In the data rows, zero lies at 4.5, halfway between 4 and 5.
Here are some points, one per row:
[3 5 5 5 4 4 5 3 2 4 2 2 4 2 5 6 6 6 4 6 6 4 2 0 4 0 4 5 5 3 7 5]
[5 5 5 1 6 2 4 4 5 4 4 3 4 3 3 5 5 5 2 3 4 5 5 5 6 4 5 5 7 3 5 3]
[7 3 5 5 2 5 3 3 4 3 5 6 6 5 3 3 5 4 4 5 3 7 6 4 5 7 8 2 3 4 4 4]
[6 7 3 3 2 3 6 3 3 4 7 4 3 4 5 4 5 5 1 4 4 6 6 6 4 6 6 5 3 6 4 3]
[7 4 5 3 4 5 4 4 3 4 3 3 2 4 8 8 6 5 7 5 4 3 2 1 4 6 1 6 6 6 6 9]
[9 9 7 9 8 8 8 7 6 8 7 7 4 5 4 3 6 4 2 2 4 3 2 2 5 4 2 3 5 2 4 5]
[3 4 3 5 1 4 6 6 4 5 5 2 4 4 5 5 4 5 3 5 3 5 3 4 5 4 3 5 6 6 3 3]
[9 9 8 7 9 9 7 8 8 8 7 7 7 4 5 4 3 2 1 3 1 1 2 2 1 1 3 1 3 2 0 2]
[4 5 4 4 4 4 3 4 1 4 6 6 7 7 2 3 4 4 5 3 7 7 6 4 4 2 2 1 5 4 6 5]
[4 6 3 4 4 4 5 4 4 6 3 5 7 3 4 5 3 6 5 5 3 4 5 5 7 4 4 9 3 4 3 4]
[6 4 5 5 5 4 3 1 3 3 7 5 8 4 6 3 4 4 3 3 5 6 5 7 4 6 4 8 2 4 2 4]
[6 8 9 7 7 8 7 8 6 6 5 2 6 3 2 1 2 1 4 3 4 2 2 6 2 5 3 6 4 4 6 6]
[1 4 4 5 7 3 3 3 8 5 4 7 5 0 3 6 4 4 3 4 4 2 5 5 5 6 4 5 4 4 4 3]
[0 0 4 7 8 6 6 5 7 5 5 4 4 7 4 2 7 6 7 5 4 4 3 5 5 4 2 5 3 4 6 3]
[3 5 3 4 4 4 5 3 5 2 5 4 5 3 3 5 6 5 2 2 3 6 5 5 5 5 4 7 4 7 1 3]
[0 1 7 6 4 7 6 5 7 6 8 4 5 0 6 5 5 4 7 5 4 5 5 4 5 5 4 3 5 6 4 4]
[4 5 6 4 6 4 5 5 5 4 3 3 7 4 6 5 7 3 5 5 6 5 4 2 5 5 7 5 5 6 4 5]
[1 3 4 6 5 7 6 4 5 5 6 5 4 5 5 4 4 4 6 5 5 5 4 3 4 5 4 7 7 3 3 4]
[4 5 5 8 1 4 2 4 2 3 2 5 5 7 3 5 4 2 4 3 3 5 6 4 4 7 8 5 4 3 3 2]
[2 3 3 5 5 7 4 5 5 6 3 4 5 3 3 5 3 5 4 3 5 7 4 4 5 5 6 3 4 5 4 3]
[6 4 5 5 2 3 5 4 4 4 5 2 3 5 2 5 7 4 2 5 4 3 5 4 6 5 9 7 4 5 3 4]
[6 1 5 3 5 4 5 5 3 4 4 5 3 4 5 2 3 4 4 4 4 8 5 5 5 4 6 2 7 4 3 4]
[5 5 5 3 5 5 4 4 7 4 2 4 5 7 6 4 6 5 3 4 5 7 2 5 5 7 4 7 6 6 4 3]
[6 4 1 6 3 3 4 3 2 4 3 7 7 4 4 1 3 4 4 3 5 5 4 5 7 6 1 3 2 3 4 7]
[2 3 4 4 7 4 7 4 3 5 6 6 5 6 3 3 4 5 7 7 4 6 3 2 4 5 3 6 6 3 5 5]
[6 4 3 2 6 3 2 4 3 4 5 5 7 4 5 2 3 4 3 4 4 6 6 5 5 5 6 6 3 2 2 6]
[5 7 2 1 3 4 4 6 4 6 5 9 6 5 2 1 5 5 8 8 8 2 4 3 2 2 3 6 4 7 6 4]
[4 7 4 2 2 4 2 3 4 6 3 4 0 6 4 3 3 3 4 3 2 7 7 4 6 4 5 5 3 4 4 4]
[5 7 5 6 4 2 5 3 5 2 4 3 5 4 8 5 9 7 9 6 4 3 3 2 2 5 4 2 3 3 5 7]
[5 2 3 5 5 6 5 5 5 4 5 4 4 6 4 5 5 4 5 3 5 5 5 6 3 6 5 5 5 4 5 3]
[0 0 6 7 5 6 7 7 5 7 4 5 4 2 6 7 5 3 6 4 6 4 3 4 6 4 3 4 6 5 3 5]
[1 3 5 4 2 6 7 6 7 6 5 5 3 2 7 3 4 5 3 5 4 6 5 5 4 4 5 4 5 3 7 4]
[4 3 5 2 5 2 5 4 4 4 7 4 3 6 3 4 1 2 8 4 4 4 5 6 6 3 2 4 1 4 6 6]
[4 2 2 4 5 5 6 5 5 5 2 4 4 6 5 6 6 3 5 5 4 2 6 4 5 3 5 6 7 4 5 4]
[6 4 4 4 5 2 4 6 3 2 4 4 4 5 3 3 3 3 3 5 4 6 5 5 6 4 5 3 4 3 6 4]
[6 6 3 7 3 4 3 2 2 2 2 4 2 2 7 7 7 4 3 4 4 3 1 4 3 4 6 3 7 9 9 8]
[6 6 5 5 4 4 3 4 1 4 6 4 4 3 6 5 7 5 4 6 3 3 4 5 5 6 4 8 8 5 6 5]
[4 5 4 2 3 6 4 4 4 4 5 5 5 7 3 2 2 3 6 7 4 7 5 6 1 3 2 3 5 4 4 7]
[2 2 1 4 7 7 5 6 4 5 4 6 0 3 6 5 3 3 1 6 4 5 4 5 4 6 2 6 1 6 5 3]
[5 4 5 4 4 5 3 4 1 1 4 3 4 2 6 6 5 6 4 4 3 0 4 2 4 3 5 6 6 9 7 5]
[4 5 6 2 3 6 4 5 6 5 3 6 7 9 6 5 4 4 6 3 6 6 7 5 5 2 6 3 4 5 5 5]
[6 4 4 6 3 1 4 6 8 7 6 7 6 7 4 5 3 6 6 7 6 6 3 5 3 6 6 3 6 6 5 7]
[6 5 4 3 2 2 4 4 3 4 3 3 7 4 6 4 5 2 5 2 3 4 4 6 5 5 6 6 5 6 1 1]
[5 6 4 3 4 4 5 5 4 3 3 5 6 3 7 6 5 3 6 3 3 7 5 3 6 4 5 6 5 5 6 2]
[6 8 3 2 4 3 3 2 4 1 6 5 3 2 6 3 4 2 4 2 4 5 4 6 7 7 9 5 6 3 3 3]
[6 6 3 5 3 1 4 3 4 3 4 5 3 7 5 3 4 1 3 4 2 6 7 7 6 4 3 3 4 3 4 2]
[7 5 8 6 6 3 6 4 3 6 2 2 2 1 5 5 6 7 7 9 9 4 8 6 5 3 6 3 2 2 1 0]
[6 5 4 3 3 3 3 3 3 4 4 7 4 3 1 4 5 2 4 3 4 5 6 5 5 8 4 2 6 2 2 6]
[8 6 9 9 5 8 8 6 8 6 6 6 5 5 3 4 1 4 3 2 2 3 3 1 3 4 2 4 4 3 6 3]
[3 1 6 3 5 6 6 5 7 5 4 4 1 7 5 4 6 5 6 4 5 2 5 4 4 9 4 3 5 5 4 5]
[3 5 3 7 5 4 4 4 5 6 6 4 1 7 5 8 5 5 3 5 6 2 5 5 4 8 6 6 5 5 6 3]
[2 3 4 5 5 5 5 7 3 7 4 3 6 5 4 5 4 6 4 5 3 5 3 5 5 7 6 3 4 5 4 4]
[6 6 2 5 3 3 2 3 4 4 7 4 8 5 3 7 0 3 6 4 4 7 6 7 5 3 6 3 3 2 7 5]
[3 2 6 4 3 4 3 4 7 3 5 5 7 7 3 3 5 3 2 6 6 4 6 4 5 2 0 2 5 5 6 7]
[1 1 6 7 6 5 6 5 5 6 4 6 5 5 5 6 6 5 4 6 5 4 7 6 4 4 6 7 4 3 6 5]
[8 6 3 2 3 5 1 3 3 4 4 3 2 9 5 4 5 3 2 3 2 4 4 7 7 5 6 7 3 4 4 2]
[3 5 6 3 4 3 3 4 4 3 2 3 4 1 6 6 3 7 5 6 3 2 3 2 0 5 5 4 4 6 6 7]
[9 2 4 5 5 5 3 3 4 5 3 4 5 5 7 4 8 4 8 3 3 5 5 3 4 3 6 6 4 8 6 3]
[7 2 4 4 3 3 4 6 3 3 4 7 5 6 4 3 4 4 2 3 7 5 7 5 4 2 4 5 5 3 6 7]
[3 7 2 6 4 4 4 5 4 6 6 5 5 5 5 0 4 6 3 6 5 5 6 4 5 4 6 4 3 5 5 7]
[7 5 9 6 6 5 8 8 7 8 6 6 0 2 3 4 3 4 3 3 3 5 4 5 3 4 4 3 3 6 5 5]
[1 4 3 6 4 7 7 5 4 5 4 5 7 5 4 5 4 4 6 6 4 5 2 6 5 3 6 4 3 5 5 3]
[2 5 1 5 3 6 5 6 9 5 5 2 5 1 5 4 4 5 5 3 6 4 7 5 4 5 4 7 7 4 3 6]
[3 4 3 5 6 5 5 4 4 5 3 3 4 6 6 4 4 7 5 4 2 2 5 6 6 3 3 4 7 6 4 5]
[2 2 5 6 4 6 4 5 7 6 5 5 3 5 5 4 4 5 5 6 5 4 2 7 5 1 9 6 5 4 3 6]
[2 6 3 7 8 4 4 6 5 5 4 3 6 5 3 6 7 6 7 4 4 6 4 6 4 3 5 5 5 5 6 5]
[7 3 4 5 4 5 3 3 3 3 3 2 2 2 8 7 6 8 8 6 7 4 2 5 1 3 2 0 1 1 5 4]
[5 5 6 2 4 5 6 4 5 4 4 5 5 8 4 6 3 6 6 5 4 4 5 6 6 7 6 7 5 4 3 7]
[6 6 6 3 5 4 3 4 2 3 5 0 4 3 8 9 7 7 6 5 6 3 2 3 2 1 1 3 3 4 6 8]
[4 1 6 1 6 5 6 5 3 5 4 3 8 3 4 6 6 5 1 4 4 4 5 5 5 6 5 3 6 5 4 4]
[5 6 4 3 4 2 2 4 4 3 5 3 4 9 4 5 1 3 2 4 4 5 5 3 6 7 2 4 2 4 2 4]
[7 5 0 0 3 4 3 4 6 5 9 8 7 7 1 4 3 6 7 8 9 2 2 2 2 3 3 3 9 7 6 2]
[5 5 5 6 5 4 5 4 3 3 3 6 5 8 4 6 4 5 4 5 3 5 6 6 5 4 6 5 4 6 2 4]
[3 2 5 5 4 5 4 5 6 5 6 7 6 5 5 3 5 5 4 5 7 6 4 4 4 6 4 6 3 4 8 4]
[5 5 9 4 3 2 2 2 3 3 4 4 0 5 6 4 4 5 6 3 3 2 3 4 4 3 6 6 9 7 6 3]
[2 3 5 4 5 3 5 6 7 5 6 8 7 2 4 5 6 6 7 5 4 3 5 5 6 3 3 5 3 6 5 4]
[6 7 5 5 3 4 3 3 5 2 0 1 0 3 6 7 9 8 6 9 8 4 3 2 2 1 1 0 1 0 1 6]
[5 3 3 3 4 6 4 4 5 5 7 3 7 4 4 4 4 4 2 7 4 4 6 6 4 4 6 3 5 4 4 5]
[5 4 6 7 5 3 1 5 4 4 2 5 5 4 7 5 4 5 3 4 5 5 4 6 4 5 4 8 6 5 3 5]
[7 8 7 8 8 8 5 5 5 3 3 2 2 0 3 5 3 8 9 9 9 9 9 7 9 8 4 5 6 6 3 2]
[6 8 4 3 3 3 4 3 4 3 0 4 5 5 7 5 5 5 4 4 3 1 3 5 4 8 5 5 9 5 8 3]
[7 7 6 9 9 6 8 6 8 6 3 3 3 4 1 0 2 1 4 3 3 3 4 3 3 4 5 4 4 7 6 8]
[2 3 1 5 8 6 6 6 5 4 6 7 2 5 5 5 4 5 6 4 6 5 5 2 5 3 9 3 4 4 4 7]
[3 3 4 5 5 6 3 7 5 6 6 5 4 3 6 7 4 4 9 4 4 2 6 5 3 6 3 5 5 3 3 5]
[5 2 2 4 4 4 4 6 6 6 6 4 8 5 4 6 5 6 2 6 6 7 5 3 3 5 2 5 5 5 5 5]
[7 7 4 1 0 4 3 4 4 3 5 6 5 4 0 4 4 3 6 3 3 6 5 6 6 4 4 4 3 3 3 6]
[5 5 5 3 3 4 6 3 5 6 6 3 6 6 4 5 3 4 6 4 5 5 5 6 4 5 4 5 3 4 5 5]
[0 4 6 5 7 4 4 7 3 6 8 5 2 6 4 5 8 4 5 4 5 5 5 5 5 5 4 4 4 5 4 4]
[0 4 6 2 8 7 5 5 5 5 4 8 3 5 5 7 5 5 2 5 5 5 6 6 4 4 6 3 4 6 4 6]
[5 5 4 3 4 4 3 4 5 4 5 3 7 7 5 2 3 4 4 3 5 2 6 5 7 8 5 1 2 5 5 3]
These points spread out most along one direction. Take the direction at right angles to it along which they spread out most. Go by this last direction. Where along it does each point below lie, from 0 to 99? 50 is the average, and the first point above lies past it. One standard deviation of the points above along it is 16.
[3 5 3 7 5 4 4 4 5 6 6 4 1 7 5 8 5 5 3 5 6 2 5 5 4 8 6 6 5 5 6 3] 55
[6 6 2 5 3 3 2 3 4 4 7 4 8 5 3 7 0 3 6 4 4 7 6 7 5 3 6 3 3 2 7 5] 37
[6 6 3 7 3 4 3 2 2 2 2 4 2 2 7 7 7 4 3 4 4 3 1 4 3 4 6 3 7 9 9 8] 88
[6 6 3 5 3 1 4 3 4 3 4 5 3 7 5 3 4 1 3 4 2 6 7 7 6 4 3 3 4 3 4 2] 36
[5 5 5 6 5 4 5 4 3 3 3 6 5 8 4 6 4 5 4 5 3 5 6 6 5 4 6 5 4 6 2 4] 44
[5 2 3 5 5 6 5 5 5 4 5 4 4 6 4 5 5 4 5 3 5 5 5 6 3 6 5 5 5 4 5 3] 44
[4 3 5 2 5 2 5 4 4 4 7 4 3 6 3 4 1 2 8 4 4 4 5 6 6 3 2 4 1 4 6 6] 41
[4 2 2 4 5 5 6 5 5 5 2 4 4 6 5 6 6 3 5 5 4 2 6 4 5 3 5 6 7 4 5 4] 56
[6 5 4 3 3 3 3 3 3 4 4 7 4 3 1 4 5 2 4 3 4 5 6 5 5 8 4 2 6 2 2 6] 39
[5 5 4 3 4 4 3 4 5 4 5 3 7 7 5 2 3 4 4 3 5 2 6 5 7 8 5 1 2 5 5 3] 36
[5 3 3 3 4 6 4 4 5 5 7 3 7 4 4 4 4 4 2 7 4 4 6 6 4 4 6 3 5 4 4 5] 40
[1 4 4 5 7 3 3 3 8 5 4 7 5 0 3 6 4 4 3 4 4 2 5 5 5 6 4 5 4 4 4 3] 44
[3 2 6 4 3 4 3 4 7 3 5 5 7 7 3 3 5 3 2 6 6 4 6 4 5 2 0 2 5 5 6 7] 43
[3 3 4 5 5 6 3 7 5 6 6 5 4 3 6 7 4 4 9 4 4 2 6 5 3 6 3 5 5 3 3 5] 55
[5 5 5 3 3 4 6 3 5 6 6 3 6 6 4 5 3 4 6 4 5 5 5 6 4 5 4 5 3 4 5 5] 43
[4 5 6 4 6 4 5 5 5 4 3 3 7 4 6 5 7 3 5 5 6 5 4 2 5 5 7 5 5 6 4 5] 59
